Each row is where one point has got to under a steady rotation. How many steps took it there?
The counts run from 0 to 1175.
[  0 -15 -56  11  -5 -68 -61 -13  36  29 -21  45   5   8 -72  29  -2  28
   5  -9 -40 -50  55   2  10  19  -3 -32 -14  -3  33 -30]
795
[ 25 -19 -29 -28 -25  -1 -62  13  20  56 -21  -5   8  32 -27  31  65   9
  47  -9 -14 -49  65 -48  13 -11  -4 -20 -24  -5   9 -41]
623
[-22   8 -43   3 -39 -28 -68  -3 -32  73 -31   7  44  10  -9   4  21  63
  64 -25  -4 -18  30   2  28   1 -28 -30 -17 -28  30   6]
134
[-30 -34 -65 -13  25 -38   7  15  10  19 -12  -8 -10  65 -16  35  54  33
  45 -25 -66  30  29 -27  27 -26 -33 -10 -48  22  -4 -10]
274
[-33  -5 -68  -2 -31 -77 -36  11  -1  54 -10  51   3  16 -38  21   2  66
  17  -2 -28   8  28   4  41 -29 -39 -12  -2   5  14  29]
898
[  1 -29 -45   9  22 -32 -17  21  -3   9 -23  -5  44  41 -44  14  11  14
  -2 -30 -33 -48  65   8  82  -8 -13 -30 -34 -38 -17 -19]
552
[-24  -9 -58   8 -11 -31 -57 -19   5  17 -25  -8  39  30 -21  39  51  57
  63 -25 -50 -13   2  -7  21  16  11 -20 -25 -18  55  -9]
608
[-48   8 -41  -3 -40 -23 -41  -7 -17  44 -60  26  42  -3  -9   5  33  60
  25 -21 -30 -15  29 -12  38 -39 -37 -29 -60   3   7  24]
678
[ -8 -39 -46 -13 -26 -32 -45 -19  16  45  -2 -12   6  30  -2  26  72  74
  70 -15 -42  -5  -9 -23  10   1 -28  -3 -25   7  38  14]
1151
[-16  -5 -47 -11  17  -7 -18  29 -19  23 -37 -29  30  59 -13  35  48  18
  58 -24 -44 -14  67 -20  39 -19  -2 -16 -50  -8 -10 -43]
613
[-12 -24 -40  -1  -8 -18 -46 -25  22  56   5 -17  -2  43 -11  20  69  47
  68 -40 -45  11  -7 -36 -10  18 -32 -21 -44  24  12  -4]
46
[-38   7 -41 -23 -22 -15 -26  14 -25  57 -45  -9  30  32  -2   4  24  26
  30 -15 -38   7  58 -18  43 -32 -34 -31 -74  10 -36   3]
680
[-17  -2 -54  33   6 -50 -48  10   2  36 -10  42  28  16 -70  10 -19  37
 -18 -40 -11 -34  56   8  56   2 -27 -36 -10 -24   2  -6]
797
[ 22 -44 -52   8   1 -72 -51 -20  38  37  12  16  12  20 -59  15   4  40
   6  -7 -51 -47  25  18  27  46 -21 -26  -7 -20  19 -13]
1033
[ 38 -41 -31  -6 -33 -74 -33  14  63  30  10  26  -5  35 -44  25  63  15
  28 -22 -35 -30  21 -31  19  -9  -5 -28  -1  -7 -10 -14]
12
[-46   3 -42  10 -20 -37   9  17  -7  26 -44  20  31  21  -1  -3  59  40
  40 -51 -27  -4  28  -6  36 -47 -53 -24 -63   2 -17  -1]
671
[-16  -2 -55 -30 -32 -34 -67  -3 -11  68 -19   1  15  30 -18  33  30  52
  71  10 -41  -5  31 -12   0  10   0 -12 -19  -1  37 -10]
132
[-23  -4 -49  15 -13 -88 -21  -5  16  52  -1  50  18  13 -47 -10 -16  44
   1 -33 -37  -6  27  26  31   8 -55 -40 -19  -5 -16   6]
1128
[-51  16 -43  19 -32 -49 -37 -15 -10  52 -24  19  41  16 -21  -5  22  47
  28 -61 -25  17   6   0  28  -7 -43 -45 -56  -7 -12  23]
1069
[-12 -12 -53  11 -20 -91 -34 -18  33  52  -4  56  -2   4 -51  -1  -6  44
   6 -16 -44 -16  23  19  12  15 -50 -36 -13   0   6   7]
1127
[-40   1 -49  12 -29 -52 -40 -13 -11  74 -11  31  18   4 -12 -10  24  69
  39 -41  -9   6  10  -1  20 -12 -66 -29 -23   1   9  32]
907
[ 18 -29 -44 -19 -12 -74 -45  19  48  62  25  37 -27  42 -49  25  31   8
  26 -20 -31  -8  47 -35   9  -2 -15 -30   8   0  -5 -11]
411
[-45   8 -51  -8   2 -10 -32  20  -6  44 -20  -4   5  51 -18  28  54  20
  53 -51 -25  26  45 -53  12 -29 -22 -26 -48  21  -3 -20]
520
[ 16  -6 -37   7  -6 -33 -30  33  27  22 -21  11  -2  62 -56  25  39  -2
  17 -22 -31 -44  77 -22  22  -6   0 -26 -41  21 -28 -61]
240
[-30 -12 -54   0  -4 -23 -62 -42  20  34  -7 -13  15  35 -30  42  46  36
  47 -37 -62  15   5 -35   4  28   3 -33 -48  12  31   7]
208
[-15 -12 -48  -4   1 -53   3  40  22  24  -9  40   1  45 -32  23  49   8
  12 -52 -21   9  58 -44  42 -58 -33 -31 -22  -3 -30  -1]
893
[  6 -23 -45   9   4 -29 -42  -8 -25  40 -22 -18  54  25 -28   3  10  57
  44 -13 -34 -51  31  33  52  32 -28 -20 -24 -37  18 -15]
1094
[ 13 -23 -27 -16  15   5 -32 -12  -4  69 -17 -34  32  22  -1 -13  43   5
  41 -41 -30 -39  49 -24  36  19 -46 -39 -72 -17 -33 -18]
536
[-13  -8 -59  25  -4 -60 -54  -6  16  29 -15  45  19  11 -71  19 -18  34
 -10 -21 -30 -46  56  14  38  16 -14 -34  -9 -11  21 -18]
796
[ 24 -29 -44 -24 -14 -54 -36  21  47  24 -18  24  -8  38 -48  39  35  -8
   6   3 -45 -38  79 -32  23 -19   4 -28 -23   4 -11 -32]
402
[-17  10 -42 -11  21 -13 -42  13  -9  55  -9 -21  32  57 -26  16  32   3
  64 -50 -27  -5  59 -25  12  14 -13 -39 -41 -16 -16 -46]
851
[ 18 -24 -38  -2 -56 -69 -63 -11  43  48 -10  53   1  -3 -49  11  28  36
  -4  -4 -17 -49  40 -14  28  -6 -26 -27  -5 -11  10  10]
1118
[ 21 -36 -40   7  10 -26 -52 -12  40   9   0 -13  20  47 -50  40  56   8
  27 -37 -48 -39  29 -33  24  29  22 -32 -30 -18  17 -35]
547
